500 stands for zero in the data rows.
Here is a table of points, one per row:
Array([576, 525, 823, 645, 394, 372, 526, 344, 496, 483, 557, 572, 500, 439, 506, 799, 457, 695,
       215, 492, 378, 332, 286, 395, 434, 477, 657, 704, 549, 367, 560, 451])
Array([772, 323, 478, 492, 110, 385, 440, 233, 694, 376, 463, 487, 488, 580, 583, 317, 580, 982,
       460, 345, 570, 406, 730, 103, 543, 600, 507, 681, 629, 389, 436, 351])
Array([753, 603, 494, 736, 230, 586, 695, 184, 341, 441, 523, 651, 481, 519, 600, 452, 472, 430,
       408, 431, 618, 274, 299, 565, 404, 492, 401, 485, 655, 417, 313, 463])
Array([379, 602, 683, 516, 681, 715, 688, 354, 525, 369, 474, 547, 485, 563, 575, 574, 394, 370,
       685, 458, 480, 650, 665, 650, 660, 578, 290, 204, 372, 530, 322, 524])
Array([465, 340, 534, 426, 999, 692, 540, 421, 352, 197, 393, 617, 340, 487, 537, 685, 462, 769,
       496, 261, 256, 614, 717, 399, 750, 539, 533, 302, 525, 810, 331, 313])
Array([412, 747, 449, 476, 520, 520, 415, 644, 628, 999, 687, 604, 404, 936, 545, 491, 501, 264,
       819, 694, 414, 752, 561, 541, 552, 425, 416, 469, 635, 611, 799, 843])
Array([494, 520, 401, 442, 594, 458, 506, 438, 418, 534, 443, 686, 368, 500, 630, 622, 537, 492,
       502, 456, 647, 535, 411, 296, 406, 636, 470, 489, 512, 518, 432, 428])
Array([519, 348, 658, 680, 357, 513, 636, 386, 391, 520, 620, 509, 392, 600, 737, 306, 684, 351,
       427, 527, 524, 621, 562, 450, 400, 930, 524, 190, 549, 352, 525, 306])
Array([714, 444, 537, 575, 386, 336, 516, 113, 524, 643, 505, 543, 462, 020, 581, 327, 648, 918,
       401, 359, 579, 499, 341, 705, 351, 705, 502, 511, 640, 556, 500, 313])
Array([662, 453, 686, 458, 780, 620, 083, 621, 840, 472, 321, 322, 659, 532, 202, 319, 298, 290,
       302, 370, 166, 661, 023, 650, 619, 422, 567, 550, 319, 814, 522, 588])
Array([944, 545, 760, 586, 416, 408, 416, 722, 603, 501, 514, 301, 670, 765, 419, 317, 190, 307,
       522, 616, 339, 342, 328, 762, 413, 364, 528, 528, 427, 710, 841, 870])
Array([395, 692, 307, 484, 574, 324, 489, 498, 567, 432, 612, 599, 648, 442, 656, 522, 624, 445,
       647, 713, 364, 731, 773, 488, 558, 486, 589, 476, 597, 524, 426, 594])
Array([594, 548, 534, 652, 189, 755, 539, 281, 494, 520, 650, 593, 611, 572, 597, 285, 596, 381,
       532, 633, 506, 395, 591, 332, 326, 511, 637, 573, 570, 372, 497, 640])
Array([559, 456, 329, 673, 593, 449, 515, 551, 545, 504, 478, 728, 268, 664, 581, 447, 581, 725,
       607, 629, 289, 613, 473, 443, 611, 711, 598, 606, 442, 465, 398, 488])
Array([461, 472, 402, 331, 401, 458, 555, 609, 310, 674, 478, 435, 572, 289, 548, 447, 703, 680,
       408, 492, 588, 717, 507, 535, 570, 486, 454, 551, 421, 773, 493, 390])
Array([703, 512, 512, 445, 445, 229, 322, 223, 486, 580, 524, 557, 343, 440, 535, 404, 477, 688,
       382, 522, 619, 335, 418, 307, 372, 489, 540, 628, 579, 474, 739, 259])
Array([141, 424, 432, 549, 443, 450, 469, 710, 544, 635, 481, 451, 668, 665, 488, 671, 566, 326,
       690, 508, 441, 852, 641, 457, 550, 460, 461, 345, 538, 652, 533, 676])
Array([677, 445, 553, 272, 490, 723, 291, 341, 482, 742, 524, 411, 643, 388, 624, 461, 468, 804,
       425, 382, 563, 424, 480, 491, 440, 697, 623, 512, 454, 566, 467, 373])
Array([597, 468, 516, 545, 253, 220, 464, 369, 405, 513, 584, 561, 458, 435, 549, 510, 589, 637,
       325, 439, 672, 670, 565, 498, 420, 537, 538, 397, 627, 423, 498, 336])
Array([419, 504, 381, 353, 454, 530, 500, 699, 319, 642, 486, 512, 644, 522, 394, 622, 681, 534,
       437, 515, 705, 446, 000, 496, 502, 742, 566, 608, 331, 307, 534, 472])
Array([668, 399, 579, 697, 446, 819, 545, 239, 375, 556, 658, 554, 255, 448, 376, 366, 630, 359,
       381, 433, 667, 199, 464, 559, 202, 435, 500, 478, 743, 439, 258, 292])
Array([539, 541, 538, 508, 421, 633, 000, 494, 445, 395, 412, 551, 285, 537, 489, 649, 412, 601,
       423, 520, 617, 559, 520, 620, 622, 485, 449, 341, 401, 385, 493, 433])
Array([806, 400, 335, 627, 289, 539, 390, 162, 590, 437, 523, 651, 530, 422, 467, 526, 463, 686,
       462, 171, 547, 318, 594, 456, 452, 448, 642, 545, 483, 469, 509, 258])
Array([778, 703, 470, 999, 310, 515, 477, 646, 409, 379, 506, 384, 462, 451, 587, 529, 712, 306,
       392, 769, 749, 433, 427, 423, 575, 503, 537, 583, 742, 467, 442, 758])
Array([545, 382, 495, 356, 705, 362, 296, 587, 567, 505, 636, 596, 445, 603, 425, 653, 438, 450,
       486, 505, 503, 358, 596, 346, 477, 502, 240, 501, 520, 440, 343, 512])
Array([452, 767, 474, 511, 749, 152, 362, 861, 580, 327, 186, 264, 768, 607, 369, 169, 132, 377,
       591, 263, 111, 379, 472, 605, 487, 119, 500, 467, 385, 815, 556, 714])
Array([483, 388, 467, 325, 520, 421, 529, 498, 468, 319, 571, 508, 453, 327, 578, 631, 421, 617,
       617, 477, 413, 730, 622, 590, 535, 411, 590, 532, 434, 458, 307, 439])
Array([507, 512, 784, 618, 459, 257, 683, 368, 594, 186, 007, 383, 876, 564, 508, 273, 123, 150,
       561, 409, 209, 230, 334, 891, 454, 189, 600, 687, 785, 679, 785, 496])
Array([290, 490, 402, 331, 683, 368, 644, 638, 612, 585, 728, 624, 482, 463, 438, 541, 567, 344,
       443, 717, 502, 505, 659, 441, 575, 614, 521, 486, 498, 474, 425, 219])
Array([999, 363, 500, 449, 890, 835, 289, 145, 574, 300, 004, 285, 542, 131, 005, 387, 260, 721,
       119, 293, 384, 220, 422, 999, 566, 782, 059, 545, 168, 276, 536, 291])
Array([274, 572, 482, 361, 488, 404, 681, 674, 712, 496, 612, 576, 406, 334, 562, 231, 467, 440,
       606, 676, 487, 707, 574, 413, 736, 596, 317, 476, 348, 448, 450, 601])
Array([155, 468, 614, 499, 613, 481, 378, 584, 585, 814, 532, 632, 258, 623, 350, 759, 570, 504,
       581, 566, 496, 667, 542, 313, 623, 420, 612, 674, 421, 433, 500, 485])
Array([000, 328, 321, 304, 613, 614, 743, 726, 727, 510, 471, 740, 515, 569, 481, 680, 261, 428,
       646, 558, 212, 576, 506, 078, 547, 281, 646, 544, 209, 734, 519, 574])
Array([551, 443, 370, 246, 854, 619, 556, 518, 525, 450, 447, 346, 449, 359, 552, 692, 383, 604,
       543, 443, 516, 667, 574, 592, 518, 606, 395, 291, 354, 494, 674, 465])
Array([615, 459, 364, 705, 410, 707, 739, 601, 428, 270, 484, 373, 472, 322, 573, 432, 420, 504,
       665, 702, 825, 437, 775, 441, 504, 272, 365, 592, 427, 478, 297, 416])
Array([368, 584, 368, 554, 455, 521, 527, 764, 571, 467, 518, 385, 350, 439, 583, 632, 870, 575,
       543, 469, 164, 601, 408, 499, 400, 398, 496, 449, 384, 499, 737, 222])
Array([321, 628, 564, 549, 525, 412, 087, 696, 000, 578, 676, 529, 455, 595, 567, 436, 556, 416,
       663, 734, 620, 521, 662, 564, 535, 685, 423, 396, 593, 461, 519, 649])
Array([760, 357, 448, 451, 510, 604, 530, 273, 616, 486, 610, 587, 486, 345, 327, 648, 254, 692,
       421, 312, 537, 438, 647, 460, 669, 560, 344, 329, 389, 379, 289, 262])
Array([513, 683, 559, 411, 460, 558, 537, 264, 489, 490, 609, 441, 242, 525, 469, 445, 642, 706,
       557, 392, 422, 562, 477, 537, 499, 443, 662, 478, 405, 438, 248, 383])
Array([335, 489, 311, 522, 286, 328, 342, 518, 477, 500, 565, 654, 711, 579, 666, 478, 369, 461,
       440, 327, 485, 720, 506, 000, 423, 507, 603, 433, 730, 703, 515, 545])
Array([558, 660, 491, 371, 422, 338, 383, 200, 344, 432, 487, 505, 465, 907, 582, 509, 629, 496,
       470, 520, 485, 539, 589, 564, 799, 311, 411, 682, 433, 580, 447, 349])
Array([558, 312, 589, 376, 604, 631, 446, 584, 497, 545, 411, 652, 648, 498, 434, 585, 610, 541,
       459, 604, 719, 216, 450, 736, 564, 526, 473, 481, 293, 502, 369, 580])
Array([637, 760, 473, 576, 671, 478, 630, 626, 692, 275, 237, 437, 600, 828, 417, 263, 357, 400,
       369, 342, 194, 325, 410, 963, 263, 354, 374, 219, 251, 496, 768, 684])
Array([751, 363, 449, 666, 325, 681, 773, 273, 565, 403, 378, 517, 327, 423, 533, 521, 689, 476,
       464, 506, 999, 254, 482, 999, 516, 635, 279, 410, 485, 283, 492, 727])
Array([391, 492, 572, 414, 309, 442, 409, 627, 644, 616, 710, 570, 496, 613, 547, 656, 088, 494,
       441, 662, 117, 571, 498, 253, 284, 570, 390, 157, 515, 602, 424, 411])
Array([315, 604, 400, 611, 547, 470, 830, 680, 321, 527, 723, 768, 544, 522, 687, 523, 568, 425,
       658, 766, 493, 573, 571, 447, 478, 393, 369, 519, 641, 243, 224, 564])
Array([664, 210, 454, 472, 631, 545, 806, 356, 683, 356, 296, 500, 497, 240, 145, 513, 513, 573,
       461, 583, 538, 552, 442, 470, 445, 999, 518, 531, 493, 508, 336, 401])
Array([484, 467, 342, 528, 544, 669, 632, 177, 400, 518, 647, 545, 621, 423, 463, 432, 555, 479,
       488, 387, 638, 351, 486, 580, 901, 577, 272, 406, 542, 248, 422, 571])
Array([186, 522, 511, 256, 787, 454, 595, 714, 411, 487, 548, 499, 732, 926, 470, 496, 483, 446,
       713, 520, 654, 549, 492, 230, 520, 371, 568, 528, 391, 644, 545, 661])
Array([329, 288, 479, 541, 275, 364, 520, 348, 371, 539, 638, 184, 488, 437, 712, 627, 714, 458,
       543, 599, 562, 250, 423, 279, 285, 241, 846, 508, 713, 403, 520, 517])
Array([228, 506, 373, 299, 605, 365, 514, 733, 498, 526, 506, 380, 229, 573, 586, 636, 630, 512,
       577, 340, 392, 472, 489, 300, 617, 245, 535, 433, 621, 410, 413, 410])
Array([397, 588, 453, 554, 396, 425, 525, 520, 528, 399, 399, 489, 582, 400, 642, 592, 623, 271,
       732, 526, 688, 495, 572, 432, 503, 525, 458, 429, 799, 598, 567, 623])
Array([408, 555, 524, 362, 649, 515, 588, 615, 464, 576, 406, 434, 341, 306, 431, 548, 656, 447,
       523, 644, 645, 528, 725, 397, 577, 813, 555, 606, 507, 250, 460, 519])
Array([609, 373, 539, 641, 323, 571, 509, 441, 593, 638, 892, 455, 304, 657, 195, 451, 388, 393,
       445, 536, 740, 556, 433, 352, 414, 290, 766, 502, 539, 562, 611, 471])
Array([232, 571, 807, 428, 753, 540, 499, 613, 735, 506, 368, 324, 659, 654, 569, 226, 293, 303,
       604, 401, 316, 442, 385, 719, 300, 259, 632, 439, 286, 720, 596, 866])
Array([186, 510, 580, 273, 504, 474, 429, 999, 535, 485, 595, 558, 451, 404, 571, 775, 332, 402,
       512, 447, 276, 843, 583, 456, 740, 362, 554, 524, 487, 466, 485, 512])
Array([411, 544, 456, 538, 280, 710, 521, 535, 403, 607, 625, 433, 503, 469, 618, 436, 618, 607,
       578, 587, 505, 393, 488, 431, 286, 692, 648, 890, 591, 437, 555, 357])
Array([419, 554, 576, 263, 519, 507, 321, 643, 550, 761, 516, 556, 692, 228, 287, 713, 779, 607,
       412, 503, 675, 684, 392, 200, 244, 427, 827, 693, 390, 516, 811, 413])
Array([541, 648, 423, 465, 350, 417, 732, 669, 357, 527, 488, 376, 490, 330, 453, 521, 569, 438,
       519, 474, 703, 487, 573, 481, 560, 479, 268, 818, 775, 242, 438, 688])
Array([551, 545, 594, 592, 452, 513, 513, 587, 301, 362, 059, 068, 784, 560, 401, 235, 442, 203,
       203, 476, 358, 225, 415, 775, 422, 383, 354, 591, 461, 692, 946, 980])
There is one direction along which these points spread out most. Take the direction at right angles to it along which they spread out most. Then take the direction at right angles to both along which they spread out most. Go by this last direction. How far along it is each point below, from 0 to 99? The average is 50, and the first point in the table lies past the average. One standard deviation of the points above along it is 16.
Array([274, 572, 482, 361, 488, 404, 681, 674, 712, 496, 612, 576, 406, 334, 562, 231, 467, 440,
       606, 676, 487, 707, 574, 413, 736, 596, 317, 476, 348, 448, 450, 601]) ~ 42
Array([155, 468, 614, 499, 613, 481, 378, 584, 585, 814, 532, 632, 258, 623, 350, 759, 570, 504,
       581, 566, 496, 667, 542, 313, 623, 420, 612, 674, 421, 433, 500, 485]) ~ 40
Array([778, 703, 470, 999, 310, 515, 477, 646, 409, 379, 506, 384, 462, 451, 587, 529, 712, 306,
       392, 769, 749, 433, 427, 423, 575, 503, 537, 583, 742, 467, 442, 758]) ~ 86
Array([452, 767, 474, 511, 749, 152, 362, 861, 580, 327, 186, 264, 768, 607, 369, 169, 132, 377,
       591, 263, 111, 379, 472, 605, 487, 119, 500, 467, 385, 815, 556, 714]) ~ 48
Array([379, 602, 683, 516, 681, 715, 688, 354, 525, 369, 474, 547, 485, 563, 575, 574, 394, 370,
       685, 458, 480, 650, 665, 650, 660, 578, 290, 204, 372, 530, 322, 524]) ~ 35
Array([368, 584, 368, 554, 455, 521, 527, 764, 571, 467, 518, 385, 350, 439, 583, 632, 870, 575,
       543, 469, 164, 601, 408, 499, 400, 398, 496, 449, 384, 499, 737, 222]) ~ 44
Array([760, 357, 448, 451, 510, 604, 530, 273, 616, 486, 610, 587, 486, 345, 327, 648, 254, 692,
       421, 312, 537, 438, 647, 460, 669, 560, 344, 329, 389, 379, 289, 262]) ~ 24
Array([391, 492, 572, 414, 309, 442, 409, 627, 644, 616, 710, 570, 496, 613, 547, 656, 088, 494,
       441, 662, 117, 571, 498, 253, 284, 570, 390, 157, 515, 602, 424, 411]) ~ 42
Array([714, 444, 537, 575, 386, 336, 516, 113, 524, 643, 505, 543, 462, 020, 581, 327, 648, 918,
       401, 359, 579, 499, 341, 705, 351, 705, 502, 511, 640, 556, 500, 313]) ~ 49
Array([519, 348, 658, 680, 357, 513, 636, 386, 391, 520, 620, 509, 392, 600, 737, 306, 684, 351,
       427, 527, 524, 621, 562, 450, 400, 930, 524, 190, 549, 352, 525, 306]) ~ 60
Array([321, 628, 564, 549, 525, 412, 087, 696, 000, 578, 676, 529, 455, 595, 567, 436, 556, 416,
       663, 734, 620, 521, 662, 564, 535, 685, 423, 396, 593, 461, 519, 649]) ~ 63
Array([408, 555, 524, 362, 649, 515, 588, 615, 464, 576, 406, 434, 341, 306, 431, 548, 656, 447,
       523, 644, 645, 528, 725, 397, 577, 813, 555, 606, 507, 250, 460, 519]) ~ 43
Array([419, 554, 576, 263, 519, 507, 321, 643, 550, 761, 516, 556, 692, 228, 287, 713, 779, 607,
       412, 503, 675, 684, 392, 200, 244, 427, 827, 693, 390, 516, 811, 413]) ~ 46
Array([677, 445, 553, 272, 490, 723, 291, 341, 482, 742, 524, 411, 643, 388, 624, 461, 468, 804,
       425, 382, 563, 424, 480, 491, 440, 697, 623, 512, 454, 566, 467, 373]) ~ 40
Array([668, 399, 579, 697, 446, 819, 545, 239, 375, 556, 658, 554, 255, 448, 376, 366, 630, 359,
       381, 433, 667, 199, 464, 559, 202, 435, 500, 478, 743, 439, 258, 292]) ~ 65
